In the data rows, zero lies at 4.5, halfway between 4 and 5.
Some points, one per row:
[3 5 4 6 6 5 6 4 4 4 3 5 3 5 7 6 3 2 7 5 4 6 5 4 4 6 5 5 4 4 5 6 5 4 4 4 4
 5 3 5 6 5 6 5 6 5 6 3]
[7 5 6 4 2 3 2 5 3 7 5 6 6 4 2 4 4 4 6 5 6 4 4 5 5 6 4 7 4 2 5 5 7 4 4 5 5
 6 5 5 4 5 3 5 2 3 3 3]
[4 3 8 3 0 2 5 4 3 6 5 3 6 3 5 3 7 5 7 2 1 3 7 4 2 5 4 5 5 5 5 4 8 3 4 4 6
 4 5 3 4 4 3 5 3 5 2 4]
[2 5 7 4 5 4 4 4 6 7 3 4 5 6 7 6 4 7 3 2 3 4 5 6 6 4 5 7 4 4 2 5 4 3 4 4 4
 5 5 1 8 5 4 3 3 5 3 6]
[5 5 4 3 4 3 2 2 4 5 6 2 5 5 4 5 6 6 5 3 4 4 7 6 5 4 5 4 5 3 4 4 6 6 3 5 6
 6 5 5 3 4 6 5 3 4 3 6]
[6 6 3 2 4 4 1 4 3 4 6 6 3 5 4 5 3 4 4 5 6 4 2 7 7 6 4 7 5 3 5 5 5 2 4 6 4
 6 5 5 3 4 5 3 5 6 6 4]
[4 3 2 3 4 4 2 1 0 4 6 4 3 3 7 3 4 5 5 5 2 6 4 5 5 8 5 6 6 5 6 6 5 3 5 3 2
 2 7 2 3 3 7 3 6 4 6 4]
[0 9 4 4 7 5 7 5 7 5 3 4 4 5 8 5 3 6 4 3 6 2 4 7 5 3 4 6 5 6 2 7 3 1 4 3 4
 3 3 2 9 7 7 2 6 4 4 4]
[5 0 5 6 7 2 8 6 4 4 3 6 4 3 7 3 3 7 6 8 5 7 5 2 1 5 5 1 4 5 5 5 3 4 6 5 3
 3 4 4 4 3 3 5 5 6 5 3]
[5 3 2 4 7 0 4 3 4 5 3 6 5 4 3 4 3 6 7 8 9 6 5 4 4 1 3 3 6 4 7 4 6 2 4 5 4
 4 6 6 5 5 4 5 3 2 4 2]
[1 7 3 6 9 4 7 5 8 5 2 6 3 7 9 6 2 5 7 4 7 4 5 6 6 3 3 3 5 5 2 5 3 2 4 6 5
 4 1 4 8 6 6 2 5 5 5 4]
[6 1 5 4 3 6 4 5 4 4 4 7 5 4 7 4 4 1 9 5 0 7 5 5 3 8 4 5 5 3 5 7 6 4 5 5 3
 6 4 5 3 4 5 5 5 7 6 4]
[4 8 5 5 3 7 5 4 4 4 6 3 6 5 7 5 9 0 6 4 2 1 5 6 3 7 4 9 5 6 1 7 8 6 4 1 4
 3 3 5 3 8 8 4 6 3 8 7]
[4 3 3 9 7 3 7 2 7 6 2 1 4 7 6 7 3 4 5 6 9 6 5 5 6 5 6 5 3 5 5 6 4 6 3 4 4
 5 4 7 7 5 6 5 4 6 6 8]
[1 6 4 2 4 3 0 4 2 5 4 7 4 3 3 6 2 3 3 4 5 4 3 4 9 4 3 6 5 4 4 2 6 3 5 2 4
 4 7 3 8 4 6 3 4 0 4 1]
[4 6 0 6 9 6 2 4 5 1 3 2 1 9 0 8 0 2 0 8 8 9 2 7 9 2 5 3 3 2 6 4 1 9 3 6 4
 8 5 9 4 3 6 5 4 1 4 7]
[7 4 5 4 5 5 7 5 5 3 5 4 3 4 8 3 6 6 5 7 5 4 3 7 1 8 5 6 6 4 5 7 4 2 5 6 4
 3 3 6 1 5 5 3 7 9 7 6]
[5 4 2 3 4 5 2 5 2 1 5 5 3 3 3 3 4 3 6 6 2 5 5 3 2 5 2 2 6 5 7 5 5 4 4 6 4
 2 5 8 1 2 5 4 5 3 5 0]
[4 6 4 6 7 5 7 6 8 4 4 6 5 5 5 4 5 5 5 4 5 3 5 3 4 2 2 3 4 4 2 4 3 4 4 6 5
 5 2 5 7 6 4 5 4 4 5 3]
[4 5 5 5 5 5 6 5 6 5 4 7 5 4 5 5 4 3 5 5 5 4 4 4 5 5 4 5 4 4 4 5 5 5 5 5 4
 5 4 5 5 6 4 5 4 5 6 4]
[6 2 5 4 3 3 6 4 5 6 5 3 5 4 6 4 6 7 4 4 3 5 6 4 3 5 5 3 5 5 4 4 5 4 5 4 5
 5 6 3 3 4 3 4 4 6 3 4]
[7 5 5 1 4 4 3 5 3 5 8 7 5 5 4 4 6 9 2 5 7 2 1 6 5 6 4 7 6 3 3 4 3 1 5 6 6
 5 6 3 2 5 4 2 4 8 4 3]
[8 4 4 5 6 4 3 6 4 4 5 5 5 6 2 4 3 7 3 7 7 5 4 3 5 4 5 3 5 2 6 3 2 5 5 7 6
 6 5 7 2 3 3 4 2 4 4 5]
[3 5 0 4 9 1 7 7 0 4 1 8 3 7 6 5 0 9 7 7 8 2 2 4 6 2 3 0 9 2 4 3 1 0 7 8 6
 3 4 4 4 2 1 0 6 7 2 0]
[1 7 5 2 5 5 2 6 4 4 4 7 3 2 4 4 4 6 3 4 1 4 1 4 5 3 3 6 7 5 3 4 3 1 4 4 3
 2 6 0 8 5 4 2 5 2 5 0]
[4 5 4 3 6 3 2 5 4 5 4 5 4 6 4 6 1 4 5 3 3 7 4 6 7 4 6 4 4 3 4 4 2 4 4 7 5
 6 5 5 5 4 4 3 3 5 3 4]
[5 5 8 5 1 8 7 6 7 5 5 4 5 2 5 5 8 4 1 2 1 4 4 5 4 6 6 7 2 6 3 5 5 6 3 2 5
 5 4 2 6 6 4 5 6 5 5 7]
[6 5 5 7 4 8 2 9 5 0 5 5 3 2 1 6 5 2 0 7 1 6 0 3 7 5 5 6 2 4 6 4 2 9 4 4 4
 6 6 5 2 1 3 6 5 2 6 7]
[3 6 5 6 7 7 6 9 8 3 4 5 4 3 3 5 5 6 0 5 3 3 2 2 4 2 3 5 2 6 2 4 2 6 5 4 5
 4 4 3 8 6 2 2 6 2 5 4]
[4 6 5 6 6 5 6 7 6 4 3 5 5 5 5 4 4 4 6 5 5 3 4 3 4 3 3 5 5 5 3 6 4 4 5 5 5
 5 2 6 5 5 4 5 5 4 5 4]
[3 2 6 4 4 3 5 4 3 5 3 5 5 3 6 4 3 5 6 3 1 6 8 3 2 4 3 2 5 6 4 4 6 3 5 3 4
 4 5 2 7 5 2 5 3 3 3 2]
[7 4 5 3 0 6 4 6 5 3 7 2 7 0 5 0 7 0 7 2 0 2 8 5 0 5 2 2 3 4 4 3 7 6 3 5 5
 6 3 6 1 1 6 6 5 5 5 5]
[5 2 4 7 4 5 6 1 4 3 6 2 4 4 4 3 7 6 4 7 7 6 6 3 2 5 5 5 5 7 7 4 6 8 4 1 4
 2 6 5 4 6 5 7 7 3 5 9]
[0 5 2 7 9 4 7 4 8 8 0 4 2 7 7 8 0 5 6 3 7 6 8 1 7 0 3 0 7 5 3 5 4 7 3 7 5
 5 2 6 9 5 6 3 2 1 3 3]
[2 4 4 5 8 4 5 5 5 4 3 5 3 4 6 5 2 6 3 5 5 5 3 3 4 3 5 4 5 6 3 5 3 4 5 4 3
 3 4 3 7 5 4 2 6 4 5 3]
[6 1 3 5 6 5 5 5 2 3 5 4 3 6 5 7 2 4 2 6 2 8 3 3 6 6 7 1 4 4 7 6 2 7 4 7 4
 7 6 5 3 0 2 5 4 7 3 6]
[0 8 8 4 3 4 2 3 5 5 5 0 5 3 4 5 6 4 4 0 0 4 9 4 7 0 5 3 2 6 2 4 6 7 3 2 6
 4 5 1 8 6 5 6 3 0 1 4]
[2 6 4 6 5 3 5 2 6 6 3 3 5 6 4 6 5 5 5 3 9 4 8 5 6 2 4 4 4 6 4 4 6 6 4 3 4
 5 4 6 8 6 5 6 3 1 3 5]
[1 4 2 5 8 5 2 4 2 3 4 3 3 5 5 6 2 3 2 4 5 8 2 5 8 4 7 4 4 5 5 6 3 6 5 4 4
 3 5 4 6 3 6 4 6 2 5 5]
[7 6 6 3 2 7 4 8 4 2 6 8 5 3 6 3 7 1 5 4 0 4 3 3 3 6 4 5 3 2 4 5 6 4 5 6 5
 5 4 4 3 4 3 6 5 5 5 5]
[6 2 5 5 5 3 7 5 5 7 3 8 5 5 8 4 4 6 6 5 5 6 4 5 3 7 6 6 6 4 6 6 5 1 6 5 4
 3 4 3 5 5 3 3 6 8 5 3]
[4 8 6 5 5 6 3 5 6 6 4 8 5 5 1 7 3 5 0 5 8 4 1 2 9 2 6 7 2 3 3 3 2 8 4 3 6
 7 5 3 6 6 5 4 4 1 5 5]
[7 2 6 6 4 4 6 3 5 6 5 2 4 5 5 5 7 6 3 5 8 4 4 5 4 7 8 6 4 7 6 5 5 6 5 2 4
 5 6 5 3 4 6 5 6 5 5 9]
[5 4 2 4 4 4 3 5 2 1 5 5 4 3 4 4 4 3 5 6 3 4 4 3 3 4 2 2 6 4 6 4 4 5 6 4 4
 3 5 7 2 2 6 4 6 3 5 2]
[6 1 6 4 3 0 4 1 4 7 5 8 5 3 2 3 5 7 6 8 9 7 6 4 3 4 5 5 6 5 8 4 7 3 5 2 2
 4 7 4 6 7 3 5 3 5 5 1]
[3 6 3 5 5 7 2 6 3 1 5 7 4 3 0 4 4 2 5 5 4 4 3 1 6 1 3 3 4 5 6 3 5 8 4 2 4
 4 4 7 5 5 4 6 4 0 5 2]
[5 3 4 8 6 7 8 8 7 2 3 4 2 3 5 5 6 3 0 9 4 6 2 4 3 6 6 4 3 7 4 6 2 8 5 4 3
 3 3 5 6 2 5 5 8 5 7 7]
[3 4 5 6 6 6 7 7 7 4 3 5 3 3 6 5 5 5 2 6 5 4 3 2 3 3 5 5 3 7 3 4 3 5 5 2 4
 3 4 3 8 5 3 4 6 4 6 4]
[7 5 7 5 4 6 8 6 7 4 5 7 4 5 6 5 6 4 5 5 3 5 3 6 3 6 5 6 4 4 4 6 4 3 4 6 5
 4 4 5 4 6 4 5 5 8 5 6]
[1 2 2 7 5 2 7 0 5 7 3 0 4 6 5 5 5 7 5 7 9 5 7 5 4 5 7 3 5 9 6 6 8 7 3 0 2
 2 7 5 7 6 8 4 6 2 6 7]
Here are 16 more points, each followed by its number:
[0 7 5 2 4 0 3 2 3 7 4 6 6 5 5 4 3 5 9 1 5 3 8 6 4 1 3 4 8 4 2 5 7 1 6 4 6
 2 4 3 6 6 6 2 2 2 2 0] 0
[5 4 6 7 6 5 8 8 8 5 3 6 3 5 7 6 4 8 1 6 5 4 3 4 4 5 6 6 3 5 2 4 2 4 5 5 4
 5 4 2 7 5 2 3 5 6 5 5] 1
[4 1 6 5 5 3 6 4 5 7 3 5 4 4 6 5 4 5 5 4 4 7 6 4 3 4 5 4 4 6 5 4 5 4 5 2 3
 4 6 3 7 4 4 5 4 3 5 3] 2
[7 4 5 4 5 3 5 4 5 5 3 6 5 7 6 4 4 7 5 5 8 5 5 6 3 5 3 4 7 3 6 4 4 1 5 8 5
 7 3 6 4 5 4 5 3 8 3 4] 3
[6 4 5 3 5 4 3 4 4 5 5 6 4 6 4 6 3 5 2 5 5 6 3 5 7 5 6 5 3 3 5 5 3 4 4 6 5
 7 5 4 4 4 3 3 4 5 4 5] 4
[3 7 3 6 6 5 8 7 9 4 2 6 5 3 5 3 5 3 7 6 5 3 4 4 2 1 2 5 5 4 1 6 5 4 5 7 4
 5 0 8 7 7 4 5 3 4 5 2] 5
[3 5 5 5 5 6 4 6 5 4 4 6 4 3 3 5 3 2 3 5 3 5 3 4 5 4 4 4 4 5 3 4 4 5 4 3 4
 4 5 3 7 5 4 4 6 3 5 3] 6
[5 3 5 5 4 4 5 5 4 4 5 5 4 4 4 5 4 5 4 6 5 7 4 4 5 6 6 4 4 5 6 4 5 6 5 4 4
 4 5 4 5 3 3 4 6 5 4 5] 7
[3 8 4 4 4 5 2 7 3 3 6 4 5 4 1 4 5 6 1 3 4 2 3 3 7 0 4 3 3 4 3 2 3 6 4 5 7
 5 5 5 4 2 4 4 3 1 4 3] 8
[7 5 7 5 3 3 4 4 6 8 4 8 5 6 3 5 4 4 5 4 7 4 4 6 5 6 5 7 3 2 4 5 6 2 4 6 5
 7 4 5 4 7 4 4 2 6 5 6] 9
[5 3 5 7 6 5 6 5 6 3 3 5 3 5 5 6 4 2 4 6 4 6 6 4 4 6 5 3 3 5 5 4 4 7 3 5 4
 5 3 5 5 4 3 6 4 4 4 6] 10
[4 3 6 2 3 3 2 3 2 6 6 3 5 4 6 5 4 6 7 2 1 7 6 5 5 5 6 2 6 4 4 3 4 3 5 6 5
 5 5 1 3 3 4 3 3 5 3 4] 11
[0 6 7 5 0 5 6 4 7 6 6 2 9 0 2 0 9 3 9 3 3 0 9 1 0 0 0 2 4 8 2 1 9 7 4 0 4
 1 2 3 7 9 2 5 3 0 3 1] 12
[3 3 3 5 8 5 6 4 4 7 5 0 2 9 9 7 2 8 2 3 4 7 4 7 6 5 8 2 5 5 5 6 0 3 4 6 6
 4 5 2 5 2 6 3 6 9 3 9] 13
[6 3 7 4 2 4 5 4 5 6 5 4 6 4 6 4 5 2 8 3 3 6 7 5 3 7 5 5 4 4 5 6 6 4 4 5 4
 6 4 5 4 5 4 6 4 6 4 5] 14
[8 8 2 4 4 6 2 5 1 1 6 5 5 5 1 3 4 4 3 7 6 2 2 5 6 6 4 6 4 3 7 4 4 5 5 7 5
 5 5 9 0 3 6 5 5 5 5 4] 15
Which of these numbered points is nearest to each point below by angle, seen from the average point of the first points? Its number follows each.
[6 0 6 4 4 0 6 3 3 7 3 7 6 3 2 3 7 8 6 7 9 6 6 3 3 5 5 6 5 5 8 5 8 2 6 2 3
 4 8 4 5 5 3 5 4 4 4 2] > 2
[9 6 1 6 5 8 1 5 2 0 6 5 4 4 0 3 4 3 3 9 9 3 1 5 5 5 2 5 6 2 9 3 3 7 5 8 6
 7 3 9 0 0 7 7 4 5 9 5] > 15
[7 6 6 5 3 5 4 5 6 6 6 4 6 6 3 5 5 4 3 4 7 3 5 5 5 5 5 7 3 2 4 4 5 5 4 6 6
 8 3 7 4 6 5 5 3 5 5 7] > 9
[5 4 7 8 7 4 8 6 7 5 3 6 5 5 6 5 3 7 2 5 6 5 3 5 4 5 6 5 3 4 4 5 2 4 6 5 5
 5 3 4 6 5 3 3 5 7 6 6] > 1
[5 6 7 5 3 5 7 5 5 7 7 3 7 3 6 2 9 9 4 4 4 1 6 3 0 5 3 6 6 7 2 2 6 4 4 3 6
 2 3 4 4 6 3 4 4 5 6 5] > 12
[3 3 4 6 6 5 6 3 4 6 4 2 4 7 8 6 2 7 4 3 4 6 4 6 6 5 7 3 5 4 4 5 2 5 4 5 5
 5 4 3 5 5 5 3 5 7 3 7] > 13
[3 7 4 1 7 2 0 1 4 8 4 5 4 6 5 5 3 6 8 2 6 4 6 9 8 3 5 6 8 3 4 7 7 0 4 3 4
 4 5 4 6 7 6 2 4 3 2 4] > 0
[6 3 6 4 6 3 3 5 5 5 5 6 3 6 4 5 2 5 2 6 6 6 1 4 7 6 7 5 3 3 6 4 3 4 5 7 5
 7 5 6 4 3 4 4 3 7 5 6] > 4
[2 6 6 6 3 6 4 8 6 3 4 8 3 1 2 7 4 1 2 4 0 5 2 2 6 3 6 5 1 5 2 4 2 5 5 1 3
 4 6 2 8 4 4 4 6 0 7 0] > 6
[4 3 5 2 3 5 3 3 2 5 6 3 7 4 5 3 5 7 5 3 3 4 6 4 5 5 5 4 6 5 6 4 6 4 4 4 5
 3 7 4 2 4 4 5 4 5 2 4] > 11
[5 8 1 4 6 5 7 8 5 2 4 4 5 5 5 3 4 5 5 6 4 2 5 4 3 1 1 2 6 4 2 4 3 4 5 9 6
 4 2 6 2 4 5 3 5 5 5 2] > 5
[3 6 4 3 5 4 3 5 3 4 5 7 5 3 4 4 4 5 6 4 4 3 4 4 5 3 3 5 6 3 3 4 5 1 5 4 5
 3 5 4 4 5 5 3 4 4 4 2] > 0
[5 2 2 4 6 3 5 3 4 5 4 5 3 6 6 5 3 4 8 5 7 6 6 6 5 5 4 4 6 3 6 6 5 4 5 6 3
 4 4 6 4 4 7 4 5 7 4 5] > 3
[6 0 6 4 4 0 3 1 2 9 5 9 5 4 2 3 5 8 8 9 9 8 6 2 3 4 6 6 5 4 9 3 8 1 7 2 3
 4 8 3 5 6 3 5 2 3 4 2] > 2
[3 5 4 4 6 3 5 4 5 6 3 5 4 5 6 5 3 5 7 4 6 5 5 6 4 4 4 5 6 4 4 5 5 1 4 5 4
 4 4 5 6 6 5 3 4 5 5 2] > 0
[3 5 4 3 5 3 2 4 4 6 5 5 4 6 3 6 2 5 5 4 6 4 5 4 7 3 5 5 5 3 4 4 4 3 5 4 5
 5 6 3 5 4 4 3 3 3 3 2] > 0
[3 4 4 5 5 4 6 5 5 4 3 6 4 3 5 4 3 4 5 6 6 4 4 4 4 4 4 5 4 5 5 5 4 4 5 4 4
 4 4 5 5 5 6 4 6 3 6 3] > 5
[6 4 4 5 5 4 6 4 6 5 4 4 4 7 5 5 4 6 4 5 7 4 4 6 5 5 5 5 5 4 5 5 4 4 4 6 5
 6 4 6 4 5 5 4 4 7 5 6] > 3
[4 7 4 4 4 5 2 6 5 3 6 5 6 5 2 4 4 6 2 4 4 3 4 3 6 2 4 3 4 4 4 3 3 6 4 5 5
 5 5 5 4 4 4 5 3 2 4 4] > 8
[6 6 5 4 3 5 4 5 6 5 5 5 5 5 4 4 6 5 4 4 4 2 4 5 5 5 4 7 4 4 3 5 4 4 5 5 6
 5 4 4 4 5 4 3 4 5 5 6] > 9
[2 4 6 4 5 5 6 5 8 8 3 5 4 5 8 6 5 8 4 2 3 5 5 5 4 4 6 6 3 5 1 4 3 2 5 4 5
 5 2 1 9 6 3 2 4 6 4 4] > 1
[3 4 4 4 6 2 1 4 3 6 4 5 5 8 4 7 0 4 4 2 5 6 5 5 8 3 6 3 5 1 6 3 2 4 5 8 6
 8 5 4 6 3 5 4 1 6 3 4] > 4
[3 4 5 5 3 5 5 5 4 4 4 6 3 3 5 5 4 2 5 5 4 5 3 4 4 6 4 6 4 5 6 5 6 4 5 2 3
 3 5 3 5 6 5 5 6 4 7 3] > 6
[4 3 6 4 5 3 4 6 5 7 4 6 5 5 5 5 3 6 4 4 4 6 5 4 5 4 5 5 4 5 3 5 4 3 4 4 4
 5 5 1 7 4 3 3 4 4 3 3] > 2
[6 0 4 6 5 3 6 4 3 4 5 5 3 3 3 4 5 4 3 7 7 6 4 4 4 7 6 5 3 6 7 5 5 7 6 3 3
 4 7 6 3 4 4 6 6 5 6 6] > 7
[6 2 2 6 6 3 6 4 5 5 4 4 4 8 6 5 4 3 7 6 6 6 7 5 3 6 4 4 5 4 6 5 4 5 4 6 4
 5 3 6 4 4 6 5 4 8 4 5] > 3
[4 5 5 5 4 5 5 7 6 5 3 7 5 4 5 4 4 4 5 5 4 4 3 4 4 5 4 6 3 6 3 5 5 4 5 4 5
 5 3 5 6 6 4 4 5 5 5 3] > 5
[3 5 4 6 6 5 7 6 7 4 3 5 4 3 5 4 5 5 2 5 5 4 3 4 4 4 4 6 4 6 3 5 3 4 5 4 4
 3 4 4 6 5 4 4 6 3 6 4] > 1
[3 3 4 5 6 5 6 4 4 4 5 2 4 6 6 6 4 7 3 4 4 6 4 5 6 5 6 3 5 5 4 5 3 4 5 6 5
 4 4 4 4 4 5 3 6 7 4 7] > 13
[6 6 6 4 4 4 5 5 5 5 5 5 6 5 4 5 6 5 3 3 5 3 4 5 5 5 4 6 4 4 4 4 4 3 4 5 5
 5 4 4 4 5 5 4 4 6 5 5] > 9
[7 8 4 3 4 3 5 6 5 5 6 1 9 7 5 2 6 5 7 2 3 0 8 5 3 2 0 2 7 2 1 3 4 3 5 9 7
 8 1 8 1 4 4 4 0 7 1 3] > 3
[5 9 6 3 5 5 0 8 4 3 7 4 7 3 0 4 5 8 0 4 4 1 2 4 9 0 3 3 4 2 2 1 3 6 3 7 8
 7 6 5 4 4 3 4 0 0 2 3] > 8
[5 8 2 7 6 6 6 9 5 0 3 6 4 3 3 2 3 3 5 8 6 3 3 1 3 3 0 3 5 6 5 4 3 5 5 5 4
 3 2 8 3 4 4 7 6 2 7 2] > 5
[7 7 7 3 1 6 8 6 8 6 6 2 8 5 7 0 9 9 4 2 5 0 6 4 0 3 2 6 6 8 1 1 5 2 5 3 7
 1 3 3 4 7 2 4 5 6 4 6] > 12
[4 6 4 5 5 6 3 6 4 3 5 5 4 3 1 4 5 3 4 5 5 4 4 3 5 2 4 5 4 5 5 4 5 6 5 3 5
 4 5 6 4 5 4 5 4 1 4 2] > 8
[3 5 4 4 4 4 5 3 4 6 5 2 6 5 6 5 5 6 5 3 5 3 6 5 4 3 4 4 6 5 4 4 5 4 5 3 5
 4 5 3 5 5 5 4 5 4 4 4] > 0
[6 2 5 3 3 5 4 4 2 4 5 6 3 4 7 3 3 0 8 4 1 7 5 5 3 9 5 5 5 3 6 7 6 3 5 6 3
 5 4 6 1 6 5 5 5 7 5 4] > 14
[4 7 4 4 3 5 2 4 3 4 6 5 5 3 2 4 5 4 4 3 4 3 4 5 6 4 4 5 4 4 5 4 5 5 4 3 5
 5 5 4 4 4 4 5 3 3 5 4] > 8
[2 2 4 4 7 3 8 5 4 4 3 2 4 6 9 4 3 4 4 4 0 6 6 4 3 4 5 1 5 6 4 5 1 3 5 6 5
 4 4 3 7 2 4 3 5 7 4 4] > 13
[1 6 4 6 6 3 4 2 6 7 3 5 5 6 5 6 3 4 7 4 8 5 5 5 7 4 5 6 4 4 5 6 5 5 5 4 5
 5 4 5 7 7 7 5 3 3 5 3] > 0
[4 7 4 4 8 5 1 6 6 4 3 6 2 7 1 8 0 6 0 5 6 6 0 5 9 4 7 7 3 4 4 4 1 4 4 4 4
 6 5 3 9 4 5 2 5 3 6 4] > 4
[7 9 2 0 7 2 3 4 3 5 5 9 4 8 6 4 0 5 8 5 9 2 0 8 7 5 3 8 8 0 5 6 4 0 6 8 6
 5 3 7 1 6 5 0 5 9 5 1] > 3
[8 5 2 5 6 5 3 5 4 2 5 5 4 5 2 4 4 4 4 7 7 4 3 4 5 5 3 5 4 4 6 4 4 6 5 6 5
 4 5 8 1 4 4 4 4 4 6 4] > 15
[5 2 7 5 1 4 6 3 5 6 4 6 5 3 7 3 7 0 9 4 3 6 7 5 3 7 4 7 3 5 6 7 8 4 4 3 3
 4 4 5 5 7 5 7 5 5 6 4] > 14
[2 4 3 4 5 4 3 3 3 4 4 4 4 4 4 5 3 4 6 5 4 5 5 4 5 4 4 2 5 5 5 4 5 5 4 4 4
 3 5 5 5 5 5 4 4 2 4 3] > 0
[6 6 5 3 3 5 6 5 6 6 6 4 6 3 5 2 8 7 4 4 5 2 6 4 2 4 3 5 5 5 2 4 6 3 5 4 5
 4 4 3 4 6 3 3 3 5 4 4] > 12
[3 5 4 8 7 7 9 9 8 2 2 5 2 2 5 6 5 6 0 7 5 4 1 2 2 3 5 5 3 8 3 4 1 5 5 2 3
 1 3 3 9 4 3 3 8 2 7 5] > 1
[3 7 1 3 6 4 2 2 3 4 6 3 5 5 2 5 3 7 3 4 7 3 3 4 7 2 4 3 7 3 5 3 4 5 4 5 6
 3 5 6 4 4 6 3 4 1 5 3] > 8
[6 4 6 1 2 2 2 4 1 5 7 3 7 4 4 2 4 5 6 4 2 5 5 5 4 6 4 4 7 3 5 5 5 3 4 4 5
 4 7 3 2 2 5 5 5 5 4 3] > 11
[3 8 6 2 3 6 0 6 4 4 6 6 4 2 4 5 2 1 5 2 0 4 3 5 6 6 3 9 6 3 3 6 5 4 5 3 4
 4 5 3 4 5 5 2 4 3 5 2] > 6
[3 4 4 5 6 4 7 5 5 5 4 4 4 5 7 5 4 5 6 4 3 5 6 4 4 4 5 3 5 5 4 5 3 4 4 5 4
 4 4 3 6 4 5 4 5 6 4 4] > 13
[6 2 5 3 2 6 4 5 3 3 5 8 3 4 6 3 3 0 9 4 0 8 5 6 3 8 4 5 6 1 6 7 6 4 4 6 4
 5 3 4 2 4 5 4 6 8 5 5] > 14
[4 5 3 4 4 5 3 4 3 4 4 4 3 4 4 5 4 3 6 5 6 5 4 4 5 5 4 4 5 5 6 4 5 6 5 4 4
 4 5 5 3 5 6 5 5 4 6 4] > 15
[2 1 4 2 5 3 4 3 1 6 4 6 4 2 7 4 3 5 8 5 2 6 4 5 2 6 5 4 7 6 6 4 5 2 6 2 2
 1 6 0 6 5 4 3 7 5 4 1] > 2
[6 3 6 3 6 1 5 3 5 9 6 5 5 6 3 4 3 9 5 5 8 5 5 4 5 2 6 3 5 4 6 3 2 2 5 7 6
 8 7 3 6 5 1 4 1 6 1 4] > 3
[3 5 2 4 6 5 6 4 4 4 4 4 2 6 9 5 3 7 4 6 7 5 1 6 5 7 5 6 6 6 5 7 3 1 6 5 3
 3 4 4 4 5 7 2 9 9 7 4] > 13
[4 8 3 4 4 7 4 3 4 1 6 3 5 3 3 3 6 1 6 4 4 3 4 6 4 3 3 5 5 4 6 6 6 5 3 4 4
 3 4 7 2 5 8 6 7 3 5 5] > 15
[5 4 6 9 4 8 8 7 9 4 3 1 4 5 9 7 6 4 1 4 0 5 5 6 5 6 7 7 2 5 2 6 3 6 4 3 6
 6 3 2 8 4 6 5 7 6 4 9] > 1
[3 5 6 6 2 6 4 5 6 3 4 2 6 3 1 4 6 1 4 4 3 4 8 3 3 1 3 3 2 5 4 2 5 9 4 4 4
 5 4 6 5 5 4 7 2 0 3 5] > 12
[6 2 8 4 2 3 5 4 5 6 4 5 5 4 7 4 6 1 9 2 0 7 8 6 3 7 5 5 4 3 5 7 8 4 4 5 4
 6 4 4 4 5 4 7 3 7 2 5] > 14
[7 9 2 3 4 2 4 0 6 9 6 4 6 9 1 5 6 9 7 6 9 1 2 6 8 4 5 9 6 2 5 5 7 3 2 6 6
 7 4 9 3 9 9 3 1 7 6 8] > 9
[6 1 5 4 3 5 4 5 3 5 4 7 4 4 7 4 4 0 9 4 0 7 6 7 4 8 4 5 5 1 6 7 7 3 5 6 3
 7 5 5 2 5 5 6 4 8 5 4] > 14
[4 6 5 4 5 4 3 5 5 4 5 5 5 5 2 5 4 5 2 5 6 4 2 4 7 3 5 6 3 4 4 4 4 6 4 4 5
 6 5 5 6 5 4 4 3 3 4 4] > 8
[4 2 5 7 6 6 7 6 6 4 3 3 4 5 5 5 4 4 3 4 3 6 4 3 5 4 6 3 3 5 4 4 3 7 4 5 4
 5 4 4 6 5 3 5 3 4 4 6] > 10
[5 8 5 4 4 4 6 6 4 5 7 2 7 7 6 3 5 7 5 2 3 2 6 4 3 3 2 3 6 3 1 2 4 3 4 9 7
 6 3 6 2 5 5 3 3 7 3 6] > 3
[6 3 5 5 2 4 7 5 6 5 3 5 5 4 7 3 6 0 9 4 2 5 9 6 1 7 3 5 5 4 4 6 6 3 5 5 4
 5 2 5 5 5 5 7 4 6 5 4] > 14
[3 7 5 5 5 7 6 7 6 3 4 6 4 4 4 5 5 4 2 4 3 3 3 3 5 3 5 5 3 5 2 3 3 5 4 4 5
 5 3 4 7 5 4 4 5 3 5 4] > 6
[3 8 5 4 3 6 5 2 4 5 7 0 8 4 5 4 9 7 4 0 5 1 6 6 4 3 5 5 5 6 3 5 5 6 5 2 5
 3 4 3 4 5 6 5 5 6 3 7] > 12
[9 4 6 3 3 4 4 4 5 6 6 8 6 5 4 2 6 5 7 5 7 4 4 6 3 7 4 7 5 2 6 5 6 2 4 6 4
 6 5 6 3 6 4 5 2 7 6 5] > 9
[0 5 3 5 5 5 5 2 4 4 2 4 3 6 8 6 4 2 8 4 3 6 6 8 5 5 4 5 6 5 4 7 5 3 3 2 3
 3 4 3 6 6 7 4 7 4 5 5] > 0
[3 6 3 3 6 3 4 5 3 5 5 5 5 3 4 4 5 9 4 4 6 2 5 3 4 1 3 4 6 5 3 4 4 2 4 4 5
 3 5 4 5 5 4 3 4 3 3 2] > 0
[4 2 5 6 5 5 6 6 7 4 3 5 4 4 6 5 4 4 3 4 2 7 5 3 5 4 5 3 3 5 3 4 4 6 4 4 3
 6 3 3 7 5 3 6 5 4 4 5] > 10
[6 4 2 4 6 4 3 5 1 2 5 3 5 4 2 3 3 4 5 6 4 5 4 3 4 3 3 1 6 3 7 3 3 6 4 7 6
 4 5 8 1 2 5 5 4 4 4 4] > 15
[2 7 4 5 5 6 4 4 5 4 4 5 4 4 5 5 5 5 3 5 5 3 3 4 5 4 4 5 4 6 3 4 3 4 5 3 4
 3 5 4 6 5 5 4 6 3 6 4] > 6
[5 4 6 4 3 4 5 6 6 6 4 7 5 5 5 5 5 4 6 4 5 5 5 5 4 5 4 6 3 4 4 5 6 3 5 5 5
 6 3 4 5 6 3 4 3 5 4 4] > 9
[9 0 6 6 5 3 6 5 5 5 4 6 3 4 2 5 5 8 0 8 8 7 3 3 4 6 8 6 3 6 8 3 3 7 6 4 3
 5 8 3 6 4 1 5 4 6 4 5] > 7
[7 4 5 4 3 3 3 7 5 5 4 9 3 4 3 5 2 1 8 7 5 5 3 3 5 5 4 7 3 2 6 6 6 2 5 6 4
 7 4 5 6 6 3 5 4 5 5 0] > 9
[8 2 7 6 4 5 6 7 6 5 4 5 5 3 3 4 4 3 4 7 3 7 6 1 3 5 5 3 2 4 5 4 4 8 5 5 4
 5 4 5 5 4 2 6 4 4 5 5] > 10
[2 4 5 4 5 6 2 3 6 4 3 6 2 0 3 2 6 2 4 4 5 5 3 6 5 4 5 9 5 7 6 8 6 3 6 0 1
 4 8 3 6 7 6 6 7 1 5 1] > 6
